[146 187  76 137 104 178 134 160 132  85 148  76 104 203 100 119 125 136
  85 104 102 163 128 149 142 164 146 184] -> K_404
[167 132 139 133  85 109 141 162 137 127 127 142  81 121  86 160  88 135
 137  91 135 165  84 163 166 149 166 123] -> K_309
[ 87 164 170 139 166 189 128 104 132  99 145  72 171 196 162  77 176 139
  92 159 109 101 180  92  83 126  89 179] -> K_621
[115 118 135 136 139 125 135 114 136 135 126 132 140 123 119 100 125 136
  85 139 137 112 134 113 114 118 116 124] -> K_748
[ 81 115 126 138 174 143 130  85 135 135 129 118 178 133 174  92 167 140
 132 169 134  80 169  81  80 101  83 133] -> K_579
back: [ 85 136 125 119 100]
K_404
succ: [129]
[118]

[ 76  67  73  92  74 162  70 175 179  74] -> K_613
[126 120 120 159 125 220 117 194 106 122] -> K_393
[ 73 175  74  73 175 118 176  65 187 179] -> K_265
succ: [125]
[220]
which: [ 76  67  73  92  74 162  70 175 179  74]
K_613
back: [179 175  70 162  74  92  73  67  76]
K_613
back: [ 74 179 175  70]
K_613
which: [126 120 120 159 125 220 117 194 106 122]
K_393

[140 145 143 128 143  98 114 131 120 121 139 123 125 130 134 137] : K_83
[166 182 130 121 133 125 148 127 132 129 135 142 120 114 128 127] : K_173
[ 88  57 136 120  66 114 142 122 130 145 123 147 118 114 128 134] : K_837
[131 114 130 146 188 122 124 122 119 125 109 128 145 132 137 131] : K_824
[ 95 133 138 121 146 130 115 130 137 126 148 127 118 126 131 125] : K_656
which: [ 88  57 136 120  66 114 142 122 130 145 123 147 118 114 128 134]
K_837
back: [128 114 120]
K_173
back: [125 131 126 118 127 148 126 137 130 115]
K_656
which: [131 114 130 146 188 122 124 122 119 125 109 128 145 132 137 131]
K_824
which: [140 145 143 128 143  98 114 131 120 121 139 123 125 130 134 137]
K_83
back: [122 142 114]
K_837

[126  55 199 126 133  55 133 106 133 182 103 200 131] -> K_724
[200 127 106 126 133  55 133 106 133 182 103 140 131] -> K_174
[129 128 128 128 127 129 128 129 129 126 128 128 127] -> K_383
which: [200 127 106 126 133  55 133 106 133 182 103 140 131]
K_174
succ: [140]
[131]
which: [129 128 128 128 127 129 128 129 129 126 128 128 127]
K_383
common K_724 K_383: 
[126]
common K_383 K_724: 
[126]
which: [126  55 199 126 133  55 133 106 133 182 103 200 131]
K_724

[149 153 198  88 100 115 150  88 169  99 150] : K_447
[163 110  90  95 100 103 156 154 164 149 115] : K_674
[ 98 146 115 163 158 159  96 101 176  99 138] : K_469
[149 153 198  88 100 115 150  96 122 124 151] : K_276
[101 151 172 156 153 157  99  94 175  97 144] : K_547
[ 97 115  88 173 164 155  96 146 151 125 115] : K_296
[105 114 183 148 148 155 104  90 174  97 147] : K_159
which: [ 98 146 115 163 158 159  96 101 176  99 138]
K_469
back: [148 148]
K_159
common K_159 K_674: 
[90]

[122 130 129 196 115 119] = K_766
[128 150 122 118 129 143] = K_820
[103 131  72  66 115 154] = K_281
[158 158  78 108 141 161] = K_976
[128 147 177 171 120 100] = K_241
back: [119 115 196 129 130]
K_766
succ: [196]
[115]
common K_281 K_766: 
[115]
which: [158 158  78 108 141 161]
K_976
succ: [147]
[177]

[ 93  98 135 175  71  95 158 197 129 113] : K_165
[133 135 135 138  90 138 116 167 135 146] : K_972
[ 86  82  91  53 192 137 166  74 138  76] : K_569
[162 164 164 186  83 137  86 167 138 175] : K_882
[ 70  77  71 169  70 142 181 202 127  92] : K_503
[102 100 106  89  96 138 107 106 137  99] : K_911
[184 185 185 200  76 137  64 169 139 197] : K_137
[ 96  98  98 136 112 139 155 153 133 106] : K_395
[106 134 112  66 185 136 144  75 140  97] : K_826
back: [ 75 144 136 185]
K_826
succ: [107]
[106]
common K_882 K_137: 
[137]
common K_972 K_165: 
[135]
which: [ 86  82  91  53 192 137 166  74 138  76]
K_569

[179 152 150 147 142 124 100 110  94 127 108 138 165 120 196 118 125  71
 131 105 182 162 133 124 122 122 119 170] -> K_970
[ 89 154 131 145 125 134 149 160 136 119 139 127  81 127  84 139 134 156
 114 145 140 119 112 135 121  94 107  97] -> K_887
[152 162 148 153 139 128 114 128 103 123 116 136 137 121 165 124 129  93
 124 116 180 153 125 128 120 109 109 149] -> K_445
[142 154 143 147 135 128 120 131 111 124 120 134 130 123 150 126 129 106
 124 121 166 145 124 128 121 112 113 140] -> K_333
[106 178 146 162 133 134 139 160 118 116 130 133  88 121 110 136 135 131
 111 137 177 137 110 135 115  81  94 112] -> K_708
[126 185 153 169 138 132 128 152 105 116 123 137 103 119 136 132 133 110
 112 128 196 128 112 133 114  82  91 128] -> K_948
[ 90 125 129 125 120 132 149 148 147 125 141 123  93 131  80 137 132 165
 122 145 106 108 120 133 128 117 125  97] -> K_960
back: [112 110 133]
K_948
which: [126 185 153 169 138 132 128 152 105 116 123 137 103 119 136 132 133 110
 112 128 196 128 112 133 114  82  91 128]
K_948
succ: [91]
[128]
which: [179 152 150 147 142 124 100 110  94 127 108 138 165 120 196 118 125  71
 131 105 182 162 133 124 122 122 119 170]
K_970

[144 122 122 212 121 153  91 192 174]  K_627
[107  77  83  42 103 151  73  91 120]  K_925
[197 121  60 102  65 206 121 181  51]  K_834
[146 190 108 118 219 191 146 215  90]  K_673
[201 155 201 211 186  69  70 196 186]  K_161
common K_925 K_627: 
[91]
back: [121 212]
K_627
succ: [206]
[121]
succ: [144]
[122]
common K_834 K_627: 
[121]

[ 87 147 102 101 107  50] -> K_375
[148 177 133 130  68  43] -> K_454
[148 158  86 130  86  73] -> K_950
[147 102 125  96 130 147] -> K_380
[133 157 125  96  86 125] -> K_571
[145 121 148 127 134 120] -> K_510
which: [148 158  86 130  86  73]
K_950
common K_571 K_950: 
[86]
back: [147  87]
K_375
common K_571 K_454: 
[133]
succ: [157]
[125]

[116 122 106 148  98  84]  K_126
[182 183 102  60  78  96]  K_652
[149 178 181 139 172 110]  K_851
[180 183 106 148 181  85]  K_700
succ: [60]
[78]
succ: [102]
[60]
back: [96 78 60]
K_652
succ: [180]
[183]
which: [116 122 106 148  98  84]
K_126
common K_652 K_700: 
[183]

[134 128 140  99 127] = K_592
[159 123 149 116 187] = K_185
[144 107 123 143 136] = K_622
[138 114 133 219 183] = K_60
[121 155  96 170 101] = K_444
[164 131 144 107  75] = K_82
[148 125 141  78 117] = K_723
[135 116 100 142 163] = K_429
[134  99 150 110 119] = K_491
[104 137 127 201 157] = K_559
[140 117 121 102 123] = K_477
common K_477 K_723: 
[117]
succ: [133]
[219]
which: [134 128 140  99 127]
K_592

